In the data rows, 128 means zero.
What is the hidden score of each row? Scores go from 0 to 15, and 7 is about the middle.
[147 129 136 123 107 148 155 139 113 125 147 130] >> 4
[107 132 151 145 115 113 103 137 123 139  97 153] >> 4
[166 125 156 147 142 143 169 162 147 140 166 152] >> 9
[173 130 158 145 181 183 174 161 123 139 169 151] >> 3
[108 129  70  57 132 117 100  78 129  48  90  59] >> 15
[ 95 130 146 144 111  98  91 138 122 139 109 150] >> 5
[167 122 155 150 177 172 171 161 160 141 165 153] >> 12
[ 81 128  79 116  98  86  82  76 115 122  82 115] >> 12
[141 123 150 143 114 154 136 155 114 136 150 146] >> 2
[ 91 130 148 139 102  97  87 152 113 136 125 145] >> 2
[172 130 157 144 161 155 175 160 165 139 168 152] >> 13
[175 127 156 148 138 159 173 161 119 138 167 152] >> 3
[ 89 121  83  72 106  93 100  93 113  70  98  74] >> 11
[ 93 127  56  41 105  95  88  65 115  47  77  46] >> 15
[126 122 121 119 152 136 135 130 135 135 133 114] >> 11
[165 123 156 148 148 135 172 163 154 140 164 152] >> 11
[101 127 109 142  99 103  95  89 115 137  86 140] >> 8
[179 120 155 149 194 193 171 162 131 141 164 150] >> 6
[150 127 156 146 144 155 151 162 139 140 167 152] >> 7
[182 115 155 153 151 187 170 164 131 140 161 148] >> 6
[ 82 135  46  85  96  86  77  53 114 130  66  42] >> 15
[111 126 139 144 128 119 117 145 126 140 143 136] >> 7
[112 126 136 140 105 110 108 121 113 138 106 143] >> 4
[121 129  86  73 129 117 114  92 119  68 101  76] >> 12
[102 124 149 145 123 108  98 145 130 139 119 148] >> 6
[133 130 150 143 101 104 144 148 113 139 144 149] >> 2
[167 132 155 144 154 153 172 159 166 138 167 153] >> 14
[105 131 135 144 111 106 101  87 117 141  90 147] >> 5
[179 132 157 144 180 194 175 159 133 139 167 154] >> 6
[142 127 123 143 144 155 134 122 128 140 127 145] >> 9
[139 124 116 116 100  96 134 117 115 116 124 116] >> 7
[177 134 157 143 108 141 175 160 114 141 169 154] >> 1
[110 121 150 143 115 119 112 157 115 135 151 142] >> 3
[178 137 157 141 159 178 175 158 160 140 172 154] >> 12
[ 81 127  63  59 100  84  76  72 113  84  74  53] >> 14
[ 92 123 147 138 108 100  92 153 114 133 148 143] >> 3
[ 79 122  57  46 100  84  79  67 114  59  71  47] >> 15
[152 137 139 123 111 158 158 141 111 123 154 135] >> 3
[ 84 132  83  92  98  85  89  90 115 127  93  76] >> 11
[103 128 139 142 111 108  96 105 114 138  88 144] >> 4
[ 94 129  64 145 110 101  88  65 117 139  75 131] >> 14
[ 97 131  60 135  99 101  91  68 113 137  80  88] >> 14
[180 133 158 144 175 196 173 159 139 139 168 154] >> 7
[181 128 156 146 147 188 173 161 125 138 167 152] >> 4
[152 125 134 147 176 168 142 137 128 139 133 148] >> 8
[104 128  93 138 124 112  98 101 121 139 103  92] >> 12
[ 83 127  63  52  99  83  78  72 114  65  76  53] >> 14
[135 132 148 146 157 149 127 124 123 139 120 153] >> 5
[184 130 157 145 131 181 174 160 124 138 167 153] >> 4
[ 81 128  45  45  99  84  75  54 114  79  65  35] >> 15
[ 95 127 145 147 113 100  94 144 123 139 122 151] >> 5
[136 126 108 112  99  98 132 116 114 119 120 112] >> 8
[131 114 103 104 104 127 125 116 115 108 114  94] >> 9
[161 124 129 120 189 180 151 137 180 112 142 123] >> 15
[ 82 127 113 108 100  85  86  80 113 115  80 110] >> 7
[150 130 146 134 137 130 164 150 133 136 158 142] >> 7
[105 129 150 148 116 111  96 130 117 140  91 150] >> 3
[ 90 124 124 122 101  89 100 112 114 123 106 127] >> 6
[166 129 155 145 154 154 168 160 142 140 165 151] >> 8
[104 130 106 146 118 111 100  74 122 139  87 149] >> 10
[162 128 138 133 100 119 154 139 112 130 147 138] >> 3
[102 131 143 143 108 105  97 132 115 139  97 150] >> 3
[182 129 157 146 126 186 174 161 120 139 167 153] >> 3
[122 132  97 107  97  89 122 100 114 120 114  98] >> 9
[165 127 154 147 128 138 170 161 118 139 166 152] >> 3
[ 82 133  60  95  97  85  80  65 113 110  76  62] >> 14
[167 130 157 146 130 120 174 159 137 139 169 153] >> 7
[ 95 123 112 114 100  86 117 119 113 131 122 106] >> 7
[135 117 130 130 106 124 128 123 115 122 117 125] >> 5
[129 116 143 148 136 133 121 130 122 140 113 141] >> 5
[179 141 159 140 119 159 174 157 118 139 172 155] >> 2
[ 87 131 142 132  99  92  84 143 113 129  96 137] >> 3
[ 83 134  93  82  97  86  87  95 113  98  96  86] >> 10
[149 130 136 144 169 163 141 128 130 139 131 143] >> 8
[157 129 137 126 107 161 156 140 113 124 149 129] >> 4
[157 135 156 143 170 164 165 158 171 140 169 154] >> 15
[ 90 119 123 119 103  87  98 130 116 121 114 116] >> 6
[167 122 156 149 144 163 171 162 128 140 164 150] >> 5
[135 122 140 136 106 131 126 143 114 129 121 133] >> 4
[149 133 158 144 147 141 163 158 134 138 166 154] >> 6
[150 134 157 143 138 159 147 159 127 139 165 153] >> 4
[ 99 130 154 146 120 106  99 150 135 139 137 153] >> 7
[ 92 122 100 145 111  99  87 109 119 140  94 108] >> 10
[167 126 156 144 155 149 170 161 158 139 168 153] >> 12
[176 125 155 147 184 182 172 162 197 138 165 151] >> 15
[104 121 142 148 114 109  98  88 117 139  84 147] >> 4
[ 87 126 155 147 104  89  87 154 118 140 143 150] >> 3
[104 135 148 142 118 108  98 139 119 139 107 145] >> 4
[138 128 144 134 117 151 153 149 114 127 157 138] >> 3
[ 93 127 157 146 114  98 117 161 128 139 163 152] >> 5
[ 86 133  88  87  97  86 112  91 114 124 104  80] >> 11
[150 131 116 103 173 166 140 123 165  96 132 111] >> 15
[151 128 156 145 118 131 170 160 125 138 167 151] >> 4
[177 140 159 141 173 178 174 159 187 138 172 155] >> 15
[145 125 114 105 143 138 138 121 129 117 126 108] >> 11
[113 128  80 113 102 110 108  85 112 136  95  76] >> 11
[180 116 154 151 170 190 169 164 144 139 162 150] >> 9
[ 84 128  77  85  99  85  90  84 114 129  91  65] >> 12
[100 132 148 140 109 101 126 150 119 139 152 143] >> 4
